One vector is turned by the same rotation once a step. Each row is the vector after some number of steps, and that number follows the row.
The counts run from 0 to 446.
[117, 134, 127, 139, 126, 131, 116, 135,  96, 116, 139, 117, 128,  88, 142,
 114, 168, 125, 107,  95, 132, 114, 130, 124, 136, 106, 160, 153, 118,  99,
  92, 118,  91, 155, 160, 138, 154, 121, 122, 108,  98, 116, 109, 100, 144,
 128, 119, 148, 119, 110, 157]
235
[119, 130, 108, 131,  94, 154, 114, 124,  90, 134, 120, 110, 129, 138, 116,
 105, 159, 114, 137, 106, 131,  80, 132, 127,  95, 133, 155, 140, 103, 116,
 133, 144,  93, 134, 147, 111, 129, 130, 106, 105, 119, 111, 117, 166, 112,
 135, 117, 159, 132, 106, 159]
178
[108, 113, 132, 134, 119, 120, 124, 113,  87, 111, 119,  81, 171, 118, 105,
 118, 152, 119, 152, 112, 132, 102, 146, 123, 111, 120, 141, 115,  95, 124,
 129, 122, 110, 115, 152,  74, 133, 103, 123, 115, 156, 138, 149, 135, 110,
 122, 131, 136, 139,  94, 136]
372
[116, 121, 139, 128,  92, 129, 151, 139,  91, 136, 121,  94, 147, 100, 110,
 117, 129, 143, 112, 111, 118,  93, 165, 107,  91, 144, 144, 142, 107, 124,
 123, 149, 105, 126, 158, 146, 122, 114, 139, 106, 135, 146, 145, 117, 125,
 136, 112, 129,  97,  89, 151]
141
[110, 116, 128, 127,  98, 116, 118, 110,  87, 135, 105,  97, 160, 110,  86,
 133, 172, 120, 130, 128, 129, 109, 128, 132, 104, 115, 152, 113, 101, 105,
 132, 124, 107, 143, 168,  95, 162, 119, 130, 116, 120, 138, 129, 123, 118,
 114, 122, 135, 134,  98, 147]
384
[108, 117, 141, 130, 111, 111, 140, 136,  82, 123, 135,  98, 143,  93, 107,
 122, 162, 127,  96, 117, 126,  97, 148, 122, 111, 118, 156, 132,  99, 104,
 115, 143, 116, 152, 176, 139, 150, 116, 129, 100, 116, 134, 142, 116, 145,
 124, 118, 138, 115,  99, 143]
408
[112, 124, 133, 124, 112, 139, 135, 137,  90, 120, 136,  96, 132, 131, 128,
  90, 138, 131, 134,  92, 131,  83, 165, 110,  98, 140, 145, 150,  98, 135,
 131, 154, 104, 113, 145, 125, 103, 121, 112, 103, 148, 120, 137, 161, 119,
 133, 122, 149, 115,  94, 155]
166
[118, 131, 107, 134,  94, 155, 117, 127,  90, 134, 122, 107, 130, 138, 117,
 105, 155, 112, 136, 105, 129,  81, 136, 126,  94, 134, 157, 141, 102, 116,
 132, 145,  92, 134, 146, 113, 128, 128, 107, 102, 121, 112, 118, 165, 112,
 138, 116, 159, 131, 104, 156]
177
[107, 122, 138, 114,  98, 113, 130,  98, 120, 126, 136, 114, 151, 100, 117,
 115, 176, 150, 150,  99, 139, 112, 116, 129, 146, 125, 156, 158, 148, 110,
 105,  88,  89, 140, 142, 112, 128, 119, 140, 138, 125, 135, 111, 120, 131,
  97, 140, 117, 130, 112, 167]
39
[103, 111, 151, 105, 108, 100, 118, 110,  86, 129, 118, 100, 147, 111,  87,
 122, 176, 143, 129, 117, 142, 123, 140, 116, 116, 115, 143, 118, 104, 118,
 130, 127, 118, 139, 174, 103, 152, 122, 131, 123, 129, 138, 128, 126, 124,
  96, 136, 126, 124,  96, 161]
392
[113, 118, 129, 141, 132, 139, 134, 127, 110, 120, 116,  84, 171, 117, 131,
 102, 139, 115, 157, 101, 104,  84, 151, 143,  97, 133, 151, 157,  98, 120,
 129, 122,  89, 110, 134, 108, 108, 118, 135, 113, 155, 133, 130, 131, 127,
 140, 121, 143, 126,  92, 137]
346
[117, 133, 130, 133,  89, 130, 143,  97, 118, 107, 147, 109, 157, 119, 138,
 109, 155, 147, 152,  99, 157,  90, 128, 120, 154, 125, 150, 147, 136, 116,
  95, 116, 100, 125, 138,  76, 109, 103, 106, 121, 143, 125, 139, 138, 108,
 114, 136, 128, 135, 113, 150]
18
[129, 123, 151, 112,  91, 132, 142, 106, 123, 141, 116, 118, 159, 106, 124,
 119, 142, 176, 156, 107, 132, 109, 139, 113, 133, 138, 135, 161, 145, 129,
 108, 107,  89, 127, 141, 110, 115, 112, 146, 138, 141, 146, 122, 103, 117,
 113, 135, 106, 102,  97, 173]
306
[111, 116, 122, 139, 101, 120, 124, 112,  85, 126, 110,  89, 167, 108,  94,
 131, 162, 110, 132, 126, 127, 103, 133, 132, 104, 116, 151, 110,  97, 106,
 127, 123, 106, 135, 162,  88, 156, 110, 128, 112, 129, 142, 139, 123, 114,
 125, 121, 138, 137,  99, 136]
380
[113, 103, 153, 138, 164, 145, 121, 138, 102, 107, 131,  90, 174, 106, 138,
 125, 144, 129, 159, 108, 111,  86, 138, 122, 122, 119, 137, 158, 117, 126,
 114, 110,  95, 134, 149, 111, 123, 105, 129, 116, 164, 116, 134, 110, 155,
 132, 135, 135, 130,  94, 131]
79
[114, 116, 155, 114,  96, 121, 146, 131,  91, 134, 122,  97, 147, 105, 105,
 117, 131, 160, 124, 108, 129, 106, 166,  93, 101, 142, 132, 138, 113, 136,
 126, 142, 111, 121, 161, 133, 121, 110, 141, 116, 146, 148, 145, 115, 122,
 120, 125, 119,  95,  86, 159]
135
[116, 120, 142, 114, 117, 134, 130, 116, 127, 150, 103, 108, 156, 118, 121,
 104, 155, 145, 157, 101, 104,  99, 139, 143, 100, 139, 151, 177, 121, 119,
 131, 114,  81, 123, 136, 133, 114, 138, 153, 132, 134, 136, 101, 120, 134,
 119, 125, 126, 109,  94, 169]
330
[118, 121, 147, 133, 124, 146, 138, 149,  85, 110, 154, 109, 133, 120, 135,
 114, 149, 135, 115, 109, 136,  69, 146, 107, 122, 128, 146, 151, 107, 122,
 111, 156, 114, 152, 166, 130, 122, 114,  99,  91, 137, 108, 147, 142, 150,
 135, 125, 145, 117, 103, 144]
433
[144, 129, 126, 139,  77, 159, 140, 109, 119, 145, 108, 124, 166, 104, 129,
 143, 139, 155, 145, 127, 130,  88, 121, 123, 131, 130, 141, 151, 146, 111,
  98, 113,  83, 148, 147, 101, 137, 104, 129, 125, 124, 135, 127,  93, 118,
 135, 122, 120, 112, 105, 156]
294
[110, 128, 120, 121, 100, 133, 112, 114,  81, 111, 141, 106, 127, 134, 116,
  98, 161, 131, 148,  93, 157, 108, 141, 103, 125, 126, 141, 125, 109, 132,
 123, 127, 104, 119, 144,  87, 125, 112, 103, 115, 139, 120, 129, 167, 100,
 116, 136, 145, 136, 106, 166]
191
[104, 119, 145, 114, 107, 108, 133, 102, 118, 117, 143, 108, 152,  96, 122,
 111, 170, 152, 150,  93, 137, 114, 124, 125, 148, 125, 153, 160, 147, 114,
 104,  87,  91, 134, 140, 115, 122, 114, 141, 137, 133, 136, 117, 120, 134,
  97, 142, 115, 129, 110, 165]
42
[121, 135, 138, 120,  91, 136, 131,  94, 123, 117, 137, 120, 149, 134, 136,
 106, 164, 155, 157, 100, 157,  91, 123, 122, 151, 124, 149, 152, 134, 120,
 102, 124, 100, 130, 143,  75, 111, 118, 101, 124, 137, 115, 123, 145, 110,
 106, 137, 130, 132, 113, 161]
13
[119, 130, 108, 137,  96, 154, 123, 130,  89, 130, 125, 105, 132, 133, 121,
 103, 149, 111, 133, 104, 128,  76, 140, 126,  94, 135, 156, 141,  99, 116,
 130, 147,  93, 130, 145, 117, 124, 124, 106,  99, 124, 114, 125, 163, 113,
 142, 114, 159, 129, 103, 152]
175
[142, 126, 150, 120, 123, 168, 111, 112, 119, 133, 118, 129, 153, 131, 145,
 130, 154, 167, 159, 118, 145,  92, 121, 110, 146, 113, 130, 157, 137, 126,
 100, 125,  95, 150, 157,  86, 131, 116, 102, 127, 138, 103, 114, 109, 130,
 120, 138, 130, 115, 104, 162]
274
[103, 119, 143, 114, 104, 110, 133, 101, 119, 120, 141, 112, 151,  98, 121,
 111, 173, 151, 150,  95, 139, 114, 122, 125, 148, 124, 154, 159, 147, 112,
 104,  88,  91, 137, 141, 113, 123, 116, 142, 137, 130, 136, 115, 120, 133,
  96, 143, 117, 130, 109, 166]
41
[107, 105, 158, 116, 157, 134, 110, 126, 115, 126, 124, 106, 158, 109, 128,
 118, 169, 140, 160, 103, 110, 102, 124, 133, 122, 118, 146, 172, 129, 119,
 121,  98,  88, 144, 151, 128, 128, 130, 140, 131, 141, 115, 103, 114, 162,
 110, 139, 129, 126,  99, 155]
68
[142, 127, 140, 138, 105, 159, 138, 114, 113, 119, 129, 115, 167, 112, 147,
 133, 131, 163, 153, 117, 144,  88, 134, 104, 148, 123, 127, 147, 138, 126,
  91, 120,  95, 136, 147,  83, 121,  90, 110, 121, 151, 125, 144,  99, 118,
 134, 133, 123, 114, 103, 149]
284
[132, 125, 146, 112,  85, 140, 136, 103, 124, 150, 109, 125, 158, 110, 121,
 126, 146, 175, 155, 113, 132, 106, 131, 116, 131, 135, 137, 160, 147, 123,
 109, 108,  87, 135, 145, 109, 124, 115, 142, 138, 133, 142, 116, 101, 119,
 113, 133, 107, 103, 100, 174]
303
[144, 129, 130, 146,  90, 161, 144, 115, 113, 127, 123, 114, 169, 104, 142,
 139, 129, 155, 145, 122, 138,  83, 130, 112, 142, 126, 135, 146, 141, 118,
  89, 117,  90, 140, 146,  90, 127,  90, 117, 118, 141, 132, 143,  94, 118,
 142, 126, 123, 114, 105, 146]
288
[141, 126, 148, 132, 111, 160, 134, 113, 115, 120, 129, 117, 164, 117, 148,
 132, 135, 168, 157, 116, 148,  91, 135, 101, 151, 121, 126, 150, 139, 129,
  92, 120,  98, 135, 148,  81, 120,  95, 109, 122, 152, 120, 140, 102, 120,
 129, 138, 123, 113, 102, 152]
282
[101, 118, 146, 119, 114, 107, 138, 107, 116, 111, 148, 104, 153,  92, 125,
 109, 166, 151, 149,  90, 138, 113, 130, 122, 148, 125, 152, 160, 145, 116,
 102,  87,  93, 133, 140, 117, 118, 109, 143, 135, 138, 138, 122, 116, 136,
 100, 142, 117, 128, 108, 160]
44
[144, 130, 126, 146,  82, 161, 143, 113, 116, 135, 116, 119, 168, 104, 135,
 143, 132, 152, 143, 125, 132,  84, 125, 118, 134, 129, 140, 148, 143, 112,
  93, 116,  86, 145, 147,  96, 132,  96, 123, 120, 131, 133, 136,  91, 117,
 140, 123, 122, 113, 105, 148]
291
[109, 115, 145, 123, 137, 129, 134, 124, 115, 122, 120,  89, 164, 120, 133,
  94, 141, 135, 164,  91, 110,  94, 156, 134, 104, 136, 144, 167, 106, 130,
 130, 119,  90, 103, 132, 114,  99, 123, 141, 123, 162, 135, 125, 133, 130,
 125, 129, 132, 117,  90, 150]
340
[113, 135, 103, 136,  81, 130, 111, 114,  80, 122, 133, 114, 127, 104, 111,
 117, 172, 117, 123, 101, 146, 117, 120, 119, 126, 116, 157, 122, 118, 105,
 109, 111,  92, 144, 150, 104, 156, 113, 117, 112, 100, 128, 117, 135, 107,
 122, 123, 147, 137, 113, 162]
207
[110, 132, 122, 117,  95, 119, 105, 111,  85, 122, 134, 119, 120, 106, 111,
 110, 179, 134, 126,  94, 153, 133, 124, 112, 135, 113, 152, 129, 122, 112,
 109, 107,  96, 143, 155, 109, 155, 120, 121, 122, 102, 126, 108, 132, 114,
 105, 132, 139, 130, 110, 176]
213
[100, 112, 155, 107, 114,  96, 125, 114,  83, 122, 128,  97, 147, 107,  93,
 117, 170, 146, 124, 112, 143, 123, 150, 108, 119, 115, 142, 119, 103, 121,
 126, 129, 123, 135, 174, 107, 146, 116, 131, 120, 134, 140, 138, 126, 127,
  97, 136, 125, 120,  95, 159]
395
[126, 123, 138, 125, 103, 168, 117, 137,  89, 134, 133, 131, 129, 136, 123,
 127, 162, 139, 131, 120, 137,  70, 116, 114, 120, 132, 146, 152, 123, 121,
 117, 149, 101, 168, 165, 119, 136, 128,  94, 100, 121,  98, 120, 152, 141,
 129, 125, 145, 126, 111, 159]
444
[112, 128, 123, 115, 100, 136, 108, 113,  84, 117, 136, 109, 125, 140, 114,
  99, 165, 133, 150,  93, 155, 106, 138, 106, 121, 127, 141, 128, 111, 132,
 127, 128, 103, 122, 145,  89, 125, 118, 103, 116, 136, 117, 124, 171, 101,
 113, 135, 146, 136, 105, 169]
189
[123, 125, 128, 137,  95, 135, 154, 123, 122, 141, 114, 103, 165,  92, 128,
 115, 134, 139, 140, 104, 105,  90, 145, 138, 108, 142, 153, 169, 128, 111,
 111, 111,  79, 124, 134, 136, 115, 114, 155, 121, 130, 151, 126, 100, 128,
 138, 115, 122, 106,  97, 152]
320
[142, 125, 151, 124, 119, 161, 124, 112, 116, 123, 126, 121, 159, 126, 148,
 129, 142, 172, 160, 115, 149,  94, 131, 102, 151, 119, 125, 152, 140, 131,
  96, 122,  98, 139, 151,  80, 122, 101, 105, 126, 151, 114, 131, 107, 122,
 122, 141, 123, 114, 102, 158]
279
[105, 130, 135, 123, 118, 109, 120, 123,  84,  99, 155, 109, 124,  92, 131,
 101, 166, 141, 120,  82, 155, 135, 144, 101, 148, 111, 147, 135, 119, 119,
  96, 109, 104, 131, 152, 117, 140, 108, 123, 118, 119, 131, 127, 119, 123,
 110, 135, 137, 122, 107, 167]
222
[114, 121, 143, 103, 104, 136, 127, 130, 100, 151, 114, 110, 127, 132, 110,
  99, 153, 147, 130, 103, 121,  94, 154, 116,  88, 141, 146, 158, 106, 128,
 141, 153,  99, 129, 157, 146, 119, 143, 129, 115, 128, 122, 111, 148, 129,
 118, 120, 139, 102,  92, 173]
155
[107, 132, 130, 135, 121, 113, 126, 130,  85,  96, 156, 104, 127,  84, 138,
 104, 159, 133, 111,  83, 147, 127, 145, 106, 145, 109, 151, 139, 117, 112,
  89, 111, 101, 134, 152, 125, 141, 104, 122, 110, 118, 130, 132, 111, 130,
 122, 129, 141, 121, 106, 157]
226
[119, 134, 135, 126,  91, 130, 139,  96, 120, 109, 144, 112, 153, 124, 136,
 106, 158, 152, 154, 100, 158,  91, 127, 119, 155, 124, 149, 149, 136, 119,
  99, 120, 101, 126, 139,  75, 109, 109, 103, 123, 143, 121, 133, 141, 109,
 110, 138, 129, 133, 113, 156]
16
